128 stands for zero in the data rows.
Each row below has a hidden score, from 0 to 16, with 8 about the middle. What is it?
[107 115 100 105 155 107 102 108] 9
[ 98  99  89  89 157 111  82  92] 12
[124  77 106 127  51  91 130 108] 10
[165 154 177 158 157 173 158 183] 0
[129 187 156 143 151 150 145 160] 1
[ 88 117  89  89 149 111  87  99] 11
[106 155 121 120 153 107 116 112] 8
[125 181 147 136 156 138 136 149] 2
[ 85 104  82  87 153 115  87  98] 12
[ 99 131 105  98 156 104 103 103] 10
[ 88 106  81  79 156 109  87  98] 12
[144 157 149 146 151 149 140 151] 2
[153 140 151 148 122 139 147 149] 2
[164 126 160 157 105 150 155 155] 1
[ 99 160 116 115 153 116 107 111] 8
[118 142 123 117 151 114 116 121] 7
[135 145 149 138 147 139 138 141] 4
[105  79  94 107  80 100 100 100] 12
[ 96 107  94  90 151 109  89 101] 11
[130 109 122 131 111 108 125 115] 8
[ 95  94  90  94 123 115  93 102] 11
[109 119 107 109 149 107 108 111] 9
[125 118 113 112 120 104 123 112] 8
[114  78  95 100  83 107 108  99] 11
[ 94 101  91  96 156 110  91 100] 11
[114 202 153 137 152 137 135 142] 3
[156  86 136 160  57 132 161 130] 6
[255 159 255 255  75 255 255 215] 0
[120 120 118 110 153 113 115 107] 9
[102 185 127 121 153 123 116 120] 6
[106 134 116 114 147 107 111 107] 9
[135 174 146 139 150 147 138 145] 2
[ 93 107  91  88 147 109  92 107] 11
[104 155 127 117 151 108 116 106] 8
[139 112 130 125  96 119 133 115] 7
[101 138 113 108 155 115 110 106] 9
[117 101 103 119 106 104 115 104] 10
[ 97 102  91  91 144 106  91  97] 12
[126 118 118 123 126 103 117 112] 8
[148 148 152 144 151 149 143 149] 2
[208 142 198 211  84 208 214 225] 0
[125 129 121 122 155 110 118 114] 7
[136  93 117 123  69 110 130 110] 8
[120 104 117 119 110 105 120 109] 9
[ 88 132  90  98 152 112  97 101] 11
[117 108 106 109 155 106 103 110] 9
[141  99 123 143  70 113 133 118] 7
[119 119 116 112 154 114 110 108] 9
[106 101 101 102 153 107  96 103] 10
[101  88  89 105  95 106  99 104] 11
[114 141 131 122 151 117 118 118] 7
[110 118 109 108 155 113 108 115] 9
[ 83 109  82  92 154 100  91 105] 11
[203 159 202 202  97 210 202 217] 0
[105 109 101 100 148 114  96 104] 10
[121 116 120 123 114 105 127 115] 8
[140 143 143 136 155 140 129 142] 3
[ 91 142 102 107 150 110 101 107] 9
[ 96  94  87  87 148 113  85 102] 11
[121 126 121 113 153 111 118 105] 8
[173 118 149 166  82 156 167 156] 1
[107 103 102 103 124 108  95 104] 10
[153 205 177 162 147 183 165 188] 0
[120  97 110 107 100 104 111 104] 10
[104 120 106 104 153 119 105 109] 9
[138 127 131 131 115 125 130 127] 5
[112 119 115 110 153 110 112 109] 9
[113 103 108 113 120 102 114 110] 9
[123 109 119 125 100 108 124 106] 9
[126  88 110 130  69  92 128 110] 9
[112 143 116 115 152 112 116 114] 8
[115 133 119 108 154 116 108 111] 8
[133 114 125 131 111 120 130 117] 7
[107 107  97  97 156 109  99 104] 10
[127 194 150 147 158 147 144 154] 1
[110 102 102 108 117 109 111 107] 10
[114 148 127 121 150 108 112 115] 7
[ 91 160 107 107 152 111 106 104] 9
[109 103  96  93 157 113  95 103] 10
[102  97  97  94 152 112  98 102] 11
[112 126 119 111 153 108 120 108] 9
[173 100 146 171  56 142 169 152] 2
[ 95 123  99  94 157 109  96 105] 10
[115 112 114 110 152 118 110 107] 9
[149 137 151 130 151 143 141 151] 2
[182 140 171 174  96 169 180 186] 0
[126 135 131 122 152 121 125 121] 6
[141 100 127 136  75 109 138 114] 7
[158 141 162 157 118 162 157 162] 1
[121 124 118 117 151 113 115 111] 8
[129 102 117 125  93 101 126 114] 8
[ 98 168 116 113 152 110 109 109] 8
[194 149 188 192  90 199 190 198] 0
[117 137 123 122 155 112 116 112] 8
[154 102 135 152  70 128 148 137] 5
[198 138 186 193  89 187 195 195] 0
[ 96 182 118 110 149 115 119 113] 7
[119  86  98 110  72  95 115 106] 10
[181 103 160 175  64 167 182 164] 0
[149 121 146 149 106 142 150 149] 3
[111 150 130 123 151 123 121 123] 7
[106  92  96  92 146 108  94 103] 11
[149 122 145 144 104 137 150 146] 3
[122 108 121 122 105 103 117 102] 9
[ 89 102  86  92 153 108  91  91] 13
[125 103 109 121  97  97 125 106] 9
[ 94 101  91  92 146 114  92 100] 11
[102 108  98  94 148 104 103 109] 10
[166 198 185 170 149 197 176 204] 0
[122 127 129 121 153 113 119 114] 8
[108 138 122 117 153 111 114 110] 8
[154 129 155 152 112 148 150 155] 2
[146 191 171 153 157 171 156 179] 0
[166 127 163 168  86 163 168 169] 0
[118  91 107 116  87  97 116 112] 9
[ 90 119  97  91 150 108  97 102] 11
[101 109  99 100 154 116 100 105] 10
[105 120 108  98 149 113 104 102] 10
[152 178 168 155 155 168 155 170] 0
[103 122 108 105 152 109 106 109] 9
[168 136 159 166  94 161 167 168] 0
[178 171 183 162 155 180 161 191] 0
[111 255 166 156 151 166 154 169] 0
[120 150 123 118 158 120 123 128] 6
[113 174 125 118 155 120 132 117] 6
[119 139 128 118 156 113 114 113] 7
[151 119 140 148  93 137 146 136] 4
[127 105 115 119  88 103 119 104] 9
[112  78 101 106  57  97 115 107] 11
[126 133 126 122 153 112 122 117] 7
[129 117 124 121 118 108 121 108] 8
[116  97 105 114 114 107 113 107] 10
[128 132 129 131 151 122 121 126] 6
[124 155 129 124 154 125 123 132] 5
[188 166 191 185 117 198 188 207] 0
[228 138 210 228  69 224 227 221] 0
[133 104 123 129 103 112 134 110] 8
[120 105 120 124 102 102 118 109] 9
[100 139 108 106 147 112 108 110] 9
[130 156 135 132 150 134 131 142] 3
[109  82  87 103  68  97  95  99] 11
